Turns, then the turns between two rows, first turn first; the first pair answered:
k200:
[-36  28  10  48  32  16  -9  -6 -13   4  -9  31  20  49 -34  -4  -8  20
 -13   2  12  21  -4] => [ -4  43  39  20  24   1  -6 -27 -19  16 -38  27 -11  36 -31  -8   2  -8
  -5   5  10  40  14]
[  7 -14 -16  -6   2   8   8   7   2 -21 -12 -10   3   2  11   3   2  11
   8  -2   7 -20  12] => [ 14  -9  -9 -13   1   5   9   3   1 -18 -18 -10  -3  -2  11   2   5   4
  10  -1   7 -15  17]
[ -2   7  15 -11 -13  -4  -7  -1   0  24  -7 -20  -3   3   7   8  10  21
   5  -7 -11  -6   6] => [-13  -6   9  -1  -9   2 -11  13   2  13   5 -18   4  17   7   4   9  29
   5  -9  -4  -2  -2]
[-19  -4  11   6   9  -5  -9  17 -23   8 -19  14  -7  26 -16   9 -32 -18
   0  -8  33 -16  23] => [-18   3  11   6   9  -6  -7  11 -24  15 -23  12  -7  20 -16  13 -33 -19
   0  -8  29 -22  26]
k293:
[-11 -40   4 -20  16  25   7  12  -7  -7  -5  16  19  -5   7  -9   8  13
  -2  12   9 -11  10] => [ -4 -38  11 -21  13  27  12   2  -3  -7  -7  13  19 -11   9 -11  16  12
  -4  12   3  -9   6]
[ -3   4   2   9  -6  11   7 -13  -1  12   2   2  14  -4  -7   2   6   7
  -7  -9  -3  -5   0] => [ -2   9   3   7  -5  10   6 -15  -4  15   0   3  11  -2  -9   3   3   3
  -5  -8  -3  -4   3]
[ 11   7  12   0  15  15   6  -7   1  13  -4  12  15  -3  15   5   6  -7
  -4 -31  -5 -25 -14] => [ 11  11  13  -2  16  11   4  -7  -2  18  -9  13  13  -2  12   6   3 -11
  -2 -31  -3 -23 -10]
[ 20  29  14   7   0 -13   5 -11  10  -8  -8   4  -5  22 -17  -9  15 -15
   7  -4 -14  13  -4] => [ 12  29   8   4   5 -18   0  -2   3  -2  -9   8  -8  30 -21  -7   5 -18
  10  -6  -8  12   2]
k165:
[-32   2 -25  10  -4   4  20  -7  21   8   1  -7  16 -31   7  -3   0  44
  -6 -25 -12 -12 -17] => [-44  -7 -33  11   1   2  10  12  17   1   6  -3  14 -14   4  -5 -10  46
  -2 -27   0  -5 -15]
[-39 -12 -28   4  26  15 -13  28   9   0  35 -29   5  -5  -2  15 -10  46
 -22  -3 -11 -23  -8] => [-20  -1 -17  -3  18  17  -2   4  16   7  27 -37   7 -34   6  21   6  46
 -26   2 -30 -34  -9]
[-30 -26 -14  13   1   7  -5  11  -2 -13  21  25   9   7   4  -1  -1  16
   1  19  -5  13  -4] => [ -5 -24  -4  -8 -10   6   4  -5   6  -9  13   8   3 -32  17   8  16  19
   0  27 -19   1   4]
k71:
[-26  27  -7 -17  -2   3 -13  14 -29  25  -8  -8 -13  14 -31   3 -16 -15
   4  -1   9 -19   3] => [-18  15   2 -28  -5   0 -17  24 -28  12 -10  -9 -24  17 -26  -3 -10 -16
  10   1  19   0   9]
[ 5  2 -6  6 -1  3  5  0  0  7 -1 -7  8 -4 -4  8 -2  1  2  7 -3 -8  2] => [ 6 -1 -7  1 -2  0  3  4 -3  7 -1 -8  5 -2 -4  9 -4  1  4  8  2 -8  6]
[-24   4 -20  19  10   6  -5   8  -6   4   7  18  11  31 -17 -11 -24  -2
  -6  -8   7  -3 -13] => [-23  -1 -21  10  11   1 -10  16  -8   2   6  16   4  31 -16  -8 -28  -2
  -2  -7  11  -2  -5]
Then:
(two turns a pair)
[ -8  -1   7 -11  12 -10 -15  19 -19   6 -19  11 -29  26 -16  -5 -23 -30
   8  -6  22  21  24] => [ -4  27  18  10  10  -3  -1 -21 -13  22 -28  15 -16  19 -21  -9 -13 -41
  -4 -10   0  14   7] : k165 k165
[-14 -18  -4   3  11  13  -7  10   5 -13   7  10  10   9   9   1  -6   0
 -17   1   6   0  -6] => [  3  -2   9 -19   8  -1  -7  -1  -5   2 -16   9 -12   1   6   4 -10 -22
 -12   1   6   4  13] : k200 k293
[-17 -10 -27  -5   6  12   6   5  27   5  -9  -2  26 -27   1  20  11  14
   3 -13 -18 -12  -7] => [  1 -15   2 -20   6   2  -3   9  19 -10 -26   7  -5  -1   2  -4  20 -13
  17 -13   5  44   2] : k165 k200
[  5 -15   5 -10   0   2   0  11   8 -12  -3  -3   4  -1   7  -5   8  10
   8   4   5  12  -2] => [ -3 -15  -4  -2   1   6   1  12   9 -10   3  -4  13  -1   7   0   5  17
   5   3   0   0  -6] : k200 k200
[  3 -12  -5   0   3   5  -5   4   2 -14   4  20   5  10 -12  -5  19  -7
 -12   0  -6 -22 -28] => [ 19 -10   2 -23  -3  -5  -6   2  -2  -9  -8  13 -10  -7  -7   0  22 -14
  -7   5  -5 -21 -11] : k165 k200
[ 10 -11  -6  16   5   7  11   8  21 -28  15  -5   7   3  25 -13  23  11
  -1   4  -1  28 -15] => [  7  -4   0  19   9   3   9   4  16 -24   8   3   2  17  19 -18  19   0
   0   2   2  39 -16] : k293 k165
[  7  16  -1   9   0   3   4 -24  -2  17 -11  -5  13 -18  -7   8   0  -3
 -11  -4 -25 -25   3] => [ 20 -26   9  -7  -7   8  -2   4  12 -22   4 -16   5 -19  11  -4  22  16
  -3   4  -6   5   1] : k200 k165
[ 18   0  13 -12  -9   3   7  -7   0  -2  -1  -7   0 -13   6   2  12  -7
   1  -2  -6   5   1] => [  2  10   8   4   1   1   2  -6 -11   6  -2   8   1  15  -7  -3  -4 -18
   1  -9   2  12  -2] : k293 k165
[-19  13 -14  -7   7   0 -44  -1 -27 -10   5   1  -2  20 -10   0 -37 -32
   7 -14  14   9  11] => [-27   7 -28  -2   6   3 -43   5 -24 -10  14  -4   8  13  -8   9 -41 -19
   4 -12  11  -9   9] : k200 k293
[-20   7 -28  -1   3   9 -21  23   6  11   5 -23 -13   2  -9   9 -36   8
  16 -15  -1 -19 -10] => [ 11  20  -4 -13 -10  11  -6 -15  17  18 -10 -34 -19 -31   3   9 -10  -1
  12  -8 -23 -20 -11] : k71 k165
[ 21   0   9 -11  -5   1   0 -27   0  -2 -12   4 -11  -1   2  -7  15  -5
   8   9  -5   8  -7] => [ -7  -1 -23   4   2   5  -1  -9  -1   4   6   4  10  -1  -3   9  -5  14
   2   5  -9 -29 -10] : k200 k71
[ -3  -7  12  -2  12   1  13  -5  15 -24  14 -23 -14  -2  19 -11   0  27
 -17   2 -14  -2 -40] => [ -3   2  10  -2  12   0  16 -12  15 -14  11 -24 -11 -10  17  -7  -2  27
 -20   2 -20 -14 -38] : k200 k200
[ 13   1  -8 -39   5 -22  -7  17  -6   8  -9 -13 -13 -26  -9  17  -6   2
  10  13   0 -22  26] => [-16  -5  -5  20  19   1  -8  19   4 -15  12  14  12  40 -21 -18  -3   4
   1   0  11  18 -19] : k165 k200
[ -6 -19  -2 -10  -5   2  -4  17   0  -4   5  -9  -9   4  12   0  -7  12
   4   1   7   2   8] => [-16  -4  -2  14   3   7   0   2  -1   4   4   3   3  24   2  -7 -11   4
  -3  -7   2   6  -8] : k165 k165
[ 11 -13   7 -25  -8 -12   1   7  -1  -7   5  -2 -27  15   4 -22  -1 -19
  -3   9  26  36  12] => [  3 -25  -3 -21  -7  -8  -1  21   2 -15  15  -4 -21  18   7 -21  -4  -8
  -3  10  31  33   9] : k293 k293
[  4 -18   5 -43 -13 -13   1  21   7  -3   1   7 -22  -2  17   3  13   6
  13  -4  23  -6   1] => [-22  -4  -2  -4   0  -6  -1  16   2   3   6  28  -7  40   0 -11  -2  -5
   7 -16  27   7 -18] : k165 k165
[-12  15 -12 -13 -16 -19 -19  18  -8   1  -6   5 -35  13   0  13 -43 -18
  20  15  19 -12  13] => [-29  -4 -26  19 -13   3 -13  26  11 -21  24   4  -2  19   6   7 -33  14
   9  14  13 -21 -18] : k165 k200
[-11  -3   1   1   7   2 -13   7  -6   4   0  11 -12  18  -5 -11 -16  -2
  11  -5  14  19   6] => [-11  -8   3   7   7   8 -11   6   0  -4   6  11  -7  17  -2 -16  -8   4
   8  -5  12  23  -1] : k71 k293
[ 33   8  24 -20 -11  -4   9 -27  -1   5 -14  -3 -12 -19  -5   1  17  -9
   5   4  -9  11  -4] => [-11 -23 -17   6  -3   9   1  17   6 -13  26  -4  21  -4  -6  11  -2  30
   0   2  -2 -17 -19] : k200 k165
[-12  18 -23  -2  -8  -4   3  -5   0   9  -7  -2 -13  10 -15  23 -30  20
  -4  27  -2 -18   2] => [-10   2 -23 -12  -9  -5  -1  10   1  -2  -2  -7 -19  11  -9  22 -28  26
   2  30   6 -10   7] : k293 k71
[ -2  -9   0   1  -3   1 -15  22  -9 -16   5   9 -17  27  -5 -12  -2  -3
   5  -4  28  40  -1] => [  2 -19   2   7  -6  11  -8  18   4 -28  15   3  -6  17   4 -15  13  11
   0   0  20  39 -11] : k293 k293
[ 14 -16   3 -32  -6 -17 -13  22  -8 -11  -8  -2 -23  -4  13   7  -2  -5
  13   4  17  14  29] => [ 21  13  27   8  -7   2   8 -31   7  -5 -11   9  -3   6  10 -16  23 -18
  -2  -3  -8  28  -9] : k71 k165
[  6  -5  -7 -34 -19  17  -3  32  -3   4  -1 -17 -12  -6   8  14  -8  10
  18   5 -23 -16  18] => [  5  -3  -8 -26 -20  23   2  25   1   4   3 -19  -3 -11   9  16  -4  17
  12   5 -30 -23  11] : k71 k200
[ -2  30   0  12   6  -8  -4 -19  -6  37 -22  16   2 -26  -6  20  -7 -10
 -11   1 -15 -31  21] => [ -6  13  -8  -8   9 -20 -20  15 -17  27 -21  15 -15 -16  -8  24 -22 -12
   3   3   8 -21  40] : k293 k71
[ 22 -25  11  -8  -5  10 -17  19   0 -43  16  -9  17 -12  18  -9   5  29
   9   8  13  17  -8] => [ 44  -3  33 -16 -11   5  -9 -14  -1 -27  -6  -8   4 -22  15 -16  16   7
   7   7   2  24  -3] : k293 k293
[ -4  19   5  -7   3 -19   4  -1   0  23  -6   3  -2  -9  10  -7  -4 -21
  -2   2  -2 -17  15] => [  3  10  12 -15   1 -21   1   6   0  13  -7   2 -11  -7  13 -11   2 -21
   4   4   4  -1  18] : k71 k71
[ 15 -14  28  -3  10   8   0 -15  30 -15  -6   6  -4  17   7 -23  34   4
   8   6 -10  31 -14] => [ 10 -13  26  -9  14   0  -9  -4  18 -13 -13  13 -15  33  -1 -23  20  -8
  14   2   3  39  -2] : k293 k165
[ 13   6   3 -23  -1 -15  -2   5 -13  15 -17  -3 -26 -14  -1  16  -7 -20
  11   3  13  -3  36] => [ 12  25  20  10   2  -2   6 -28  -6  16 -19  12 -14  10  -8  -5   5 -33
   0  -5   3  17   7] : k71 k165
[ -6  -5  -1  -6  20  -9   5  33 -25   1  35 -25   8  -1   3   2  24  17
   3   4 -19 -32  -8] => [  6  -8   9 -12  15  -7   8  26 -19  -4  34 -29   4  -8   8   0  34  18
   4   5 -23 -24  -9] : k71 k293
[-16   0   6   7 -13  29  12   5  14   7  26 -23  20   0  19   7  24  32
 -15 -10   1 -28 -46] => [ 11  10  39  -4 -19  24  15 -18  15   5   5 -21  -1   3  23 -11  43   7
 -10 -10   4  10 -44] : k200 k71
[  6  14  17  -3  -2   6   5 -22   2  -4  -5  15   1  11   0  -6  12  -6
  -7  -4 -15  14  -9] => [ -2  21  11  -2   1   2   3 -19  -6   6  -8  20  -1  16  -6  -1   1 -11
  -6  -6 -11   7  -4] : k293 k71
[ 19  12  11   4 -15   3  11 -20   1  16  -2 -18  10 -16  30   2  18 -11
 -13  -7 -16 -18 -12] => [ 14 -22  -2 -20 -13  -5  -8  28  -5  -4   8 -24  -4  -9  36   8   6   1
   1  -2  10  -9   7] : k165 k165
[ 16   5  15 -19  -8  -2  -3 -11   0   3  -9  -5 -14 -12   3  -7  11 -19
   2   3   2  14   7] => [-14  20  -4  18   3   6   0 -15  -2  14   1   6  12   7 -12  -4  -6 -14
 -10  -6  -5  -6 -11] : k165 k200
